(in the rows, 128 means zero)
Each named turn below is shown by a few rows before and after it. Which turns, in which order, take the first row of each later pair to the second? The first pair is answered.
Femas (before -> after):
[111  74 162 169 128 160 128 135 135 110 148  97 112 114 119  95  92 107
 112 120]  ->  [110  76 155 174 126 156 132 125 138 123 156 113 114 110 113  90  83 118
 110 131]
[111 154 133 135  98 132 113 117 127 105 120 114 120 122  98 113 113 121
 121 147]  ->  [148 128 147 148 129 126 102 140 139 117 123 105 113 138 136 123 109 116
 139  90]
[154 175 132  81  72 133 141 124  99  95 124 136 114 127 123 129 130 127
 139 112]  ->  [185 153 134 100 102 127 140 131 110 128 134 149 107 140 148 130 117 138
 149  76]
vur (before -> after):
[103 114 145 123 134 118 148 153 116 140 126 157 150 145 149 142 153 133
 146 139]  ->  [113 109 152 137 128 120 149 153 122 152 140 164 142 147 147 130 132 138
 146 135]
[131 117  85 157 178 120 127 155 130 161 107 128 129 118 161 130 122 134
 131 115]  ->  [132 112  94 164 173 129 126 155 140 159 115 123 120 115 160 122 112 134
 129 112]
[100 138 101 111 113 130 120 114 110 154 146 128 133 125 111 123 138 131
 131 143]  ->  [104 133 102 116 111 131 123 109 112 159 154 130 130 127 109 118 132 135
 127 142]
pip (before -> after):
[129 114 147 130 106 134 124 130 130 125 141  73 131 124 137 112  95  96
 138 122]  ->  [144 112 152 127  99 127 131 132 125 129 150  84 131 136 145 122 104 103
 151 109]
[133 156 149 156 136 115 135 117 106 131 128 110 129 153 148 121 133 120
 149 136]  ->  [132 154 146 159 145 110 135 115 110 135 128 110 135 151 150 121 133 119
 145 135]
[147 134 132 130 149 136 117 115 136 114 125 115 117 129 129 126 139 101
 123 111]  ->  [154 135 134 133 146 133 120 116 136 113 126 117 116 134 131 130 143 101
 127 112]
Liv (before -> after):
[151 137 136 150 151 136 120 124 146 132 129 143  98 119 121 100  76 128
 121 103]  ->  [130 178 139 119 111 136 122 110 123  96 125 145 104 112  93 108 104 126
 123 127]
[101 130 144 126 122 160 130  92 146  84  86 120 137 130 155 155 163  98
 126 146]  ->  [134 117 138 133 151 140 132 100 147 113  88 141 138 139 179 172 171 105
 136 111]
[135 111 128 113 133 123 156 124 124 145 126 144 158 145 133 161 141 138
 141 113]  ->  [109  86 141 133 130 154 147 125 149 141 132 118 153 134 127 130 107 131
 115 134]
[153 164 130 129 118 123 116 101 121 111 134 137  97 121 104 120 107 133
 135 112]  ->  [162 154 127 140 132 117 118 104 128 131 140 136  98 125 117 115  97 134
 133  99]
Now pairs of rows:
Each pair is 2 to 3 turns apart.
[135 142 162 139 118 160 104 134 160  93 147 104  86 109 111  84  91 107
 128 114]  ->  [181 131 151 153 154 128 114 145 152 126 147 128  86 128 142 112 108 120
 151  65] -> Liv Liv
[132 110 117 124 129 123 155 153 105 145 118 152 153 138 124 158 138 118
 127 135]  ->  [137 108 121 124 134 125 152 155 106 140 116 145 157 138 130 158 141 115
 134 128] -> Femas Femas
[106 146  96 127 148 137 148 111 102 144 115 132 134 110 111 150 116 123
  94 165]  ->  [103 134 108 136 134 153 140 109 115 133 120 121 126 104 107 136  97 115
  90 167] -> Femas Femas Liv
[110 147 130 106 146 145 146 116 102 137 118 148 139 124 106 176 181 139
 131 122]  ->  [110  97 133 145 176 164 135 122 142 176 131 138 126 116 119 137 118 142
 109 124] -> Femas Femas Liv
[152 154 118 112 129  97 145 135 104 123 120 149 128 146 139 160 169 136
 143 101]  ->  [120 164 102 111 114 103 150 123 101 128 118 152 136 133 112 156 162 142
 122 140] -> Liv Femas Liv
[127 193 104  98 140 103 127 137  85 106 124 105 139 130 107 169 168 137
 142 158]  ->  [138 182 119  96 151 101 119 148  89  99 122  92 137 136 126 172 173 132
 149 135] -> Femas Femas Femas
[138 163 103 100 147 102 122 114  99 116 117 141 124 151 115 142 168 124
 131  95]  ->  [137 109 102 142 182 123 110 123 141 158 125 128 109 144 127 107 105 127
 106  97] -> Femas Femas Liv
[101 127 114 125 124 154 114 110 135  92 128  96 138 119  98 120 138 124
 117 141]  ->  [108 128 126 122 113 155 113 115 133  80 138  97 129 122 100 119 139 119
 131 126] -> Femas Liv
[160 119  84 163 156 105 136 120 112 191 145 188  91 131 101 109 109 154
 137 119]  ->  [153 109  88 168 160 118 131 121 119 187 152 177  91 128 100  96  92 149
 126 129] -> Liv Liv Liv
[149 185  87 143 134  93 142  87 114 170 133 184 106 125  93 116 113 155
 105 131]  ->  [125 188  93 137 116 111 137  80 116 153 133 168 107 117  79 100 101 150
  91 156] -> Liv Liv
[144 107 142 134 163 117 110 121 130 134 129 120  96 140 141 151 130 116
 153 106]  ->  [134 105 143 141 128 128 124 108 138 143 159 151  93 138 124 140 104 135
 149 128] -> Liv pip Femas
[175 167 164 110 136 146 103 132 136  89 123 121  97 116 118  98 106 107
 123  74]  ->  [188 159 156 125 142 139 109 133 140 112 131 140  91 118 120  99  95 120
 121  64] -> Femas Femas Femas
[ 95 173 107 109 111 126 108 103 115 103 110  97 129 105  94 119 134 119
 106 168]  ->  [156 169 131 100 135 109  99 126 108  95 108 101 125 128 135 147 165 106
 149  90] -> Femas Liv Liv
[108 158 107 103 117 119 154 119 100 125 118 150 145 123 114 150 150 123
 135 148]  ->  [ 96 130 114 130 107 144 149 119 126 140 133 146 140 118 105 118 106 132
 118 170] -> vur Liv Liv
[110 104 147 148 119 156 118 129 149 117 148 114 106 125 105  94  88 121
 115 138]  ->  [ 92 139 112 132  99 132 141 113 116 120 143 145 125 127  86 116 121 138
 111 172] -> Liv Liv Femas
[138  67 142 142 141 111 166 161 128 176 145 151 165 151 183 174 164 144
 152 115]  ->  [ 75  86 174 128  64 178 145 135 145 111 162 116 145 113 124 114 114 131
 114 179] -> vur Liv
[169 165 122 120 142 106 138 127 112 152 133 146 117 128 132 138 155 128
 137 116]  ->  [166 168 132 110 138 110 126 134 110 127 129 132 118 128 130 140 167 119
 140 112] -> Femas Femas
[131 140 141  79 104 109 160 137  74  76 131 146 138 112 115 137 153 101
 152 121]  ->  [129 140 112  97 103  93 180 121  75 110 150 185 137 110 102 125 125 126
 140 142] -> Femas Femas
[167 140 136 125 153 105 111 140 117 130  99 134 146 146 146 166 170 120
 154  98]  ->  [132 112 103 163 152 128 120 112 152 179 122 148 140 126 115 114  90 144
 105 161] -> Femas Liv
[154  87 138 124 188 132  95 159 123 135  88  57 125 140 161 114 131 108
  85  88]  ->  [140  88 143 121 174 146  92 154 125 127  89  47 124 134 150 102 119 102
  76 104] -> Liv Liv Liv
[138 146 127 112 101 135 124 110 102 129 155 148  84 114 105 102 118 113
 114 128]  ->  [146 125 131 126 115 142 121 117 117 146 155 143  78 117 119  93 100 113
 104 116] -> Liv Liv
[104  86 178 129  85 163 142 153 117 103 179 118 140 134 100  91 134  93
 150 127]  ->  [118  75 182 138  95 164 142 160 127 109 179 119 135 135 111  96 131  91
 158 108] -> Femas Femas Femas
[156 113 132 116 174  89  93 106 138 136 140 118 127 143 110 138 110 114
 140  97]  ->  [141 119 138  99 169  97  87 108 134 112 126  96 134 140 107 143 129 101
 139 106] -> Femas Femas Liv
[ 96 130 125 132 106 149 122 108 138 120 150 118 122 110 101  98  90 129
  95 171]  ->  [133 152 153  97 110 133 114 134 115  72 130 105 131 127 133 140 157 107
 143 107] -> Femas Liv
[147 105 142 109 147 118 121 147 121 106 121 115 123 160 159 179 150 123
 155 108]  ->  [103 135 129  95 111 128 128 133 107  83 115 112 136 146 123 171 157 125
 130 163] -> Femas Femas
[133 152 131 108 129 132 108 123 115 118 107 109 128 118 113 139 147 123
 129 138]  ->  [140 136 111 128 152 125 110 116 128 155 108 126 122 116 115 124 121 134
 120 138] -> Liv pip Femas
[165 134 136 127 140 100  83 151 119 124  84  94 114 131 186 150 134 136
 138  89]  ->  [149 152 129 107 111  94  95 143  99 104  89 107 130 133 173 168 165 142
 146 104] -> Liv Liv pip
[143 115  86 156 170 120 116 121 117 146 108 149 116  97 151 118 111 135
 158 112]  ->  [136 109  90 157 174 131 113 119 124 143 110 137 116  91 143 104  98 131
 147 122] -> Liv Liv Liv
[156 138 105 138 138 122  93 116 130 150 108 129 127 110 122 106 110 142
 128  78]  ->  [151 146  95 135 132 116  99 107 128 156 106 143 129 109 109 105 104 146
 119  93] -> Femas Femas Femas
[107 129 135 111  99 134 145 138 120 106 133 130 146 134 125 159 166 132
 150 134]  ->  [104 125 123 123  87 137 156 123 125 126 150 153 133 128 106 138 133 151
 134 154] -> Femas vur Femas
[102 122 108 128 130  90 160 146 103 140 126 156 144 149 144 170 168 148
 126 163]  ->  [124  96 120 149 139  92 154 153 126 163 155 174 122 153 162 153 137 156
 130 131] -> Femas Femas vur
[159 172 102 131 114 103 123  94 136 133 132 168  94 138 114 179  99 136
 145  71]  ->  [164 137 101 156 149 114 115 103 160 152 127 146  94 139 134 169  78 132
 131  64] -> Femas Liv
[141 148  86 114 116  94 150 107 114 130 132 163 148 156 132 179 157 146
 175 160]  ->  [164  81 119 147 162 115 124 142 158 150 130 133 133 163 179 167 119 130
 177 111] -> vur Femas Liv
[150 137 129 142 139 154 120  91 127 134 120 134 125 101 109  92  87 119
 115 133]  ->  [176 126 130 145 170 136 114 111 120 149 111 130 131 113 132 111 104 113
 130 100] -> Femas vur Femas
[ 99  84 133 149 123 150 148 149 137 160 142 142 154 132 132 134 126 146
 116 154]  ->  [119  86 137 148 123 142 148 146 137 166 151 161 144 140 141 135 117 151
 130 128] -> Liv Liv vur
[113 126 130 130 101 145 145 122 132 106 147 132 145 111 151 152 107 140
 156 189]  ->  [140  94 125 150 143 135 141 137 143 134 145 131 143 120 181 158 105 139
 164 156] -> Liv Femas Liv
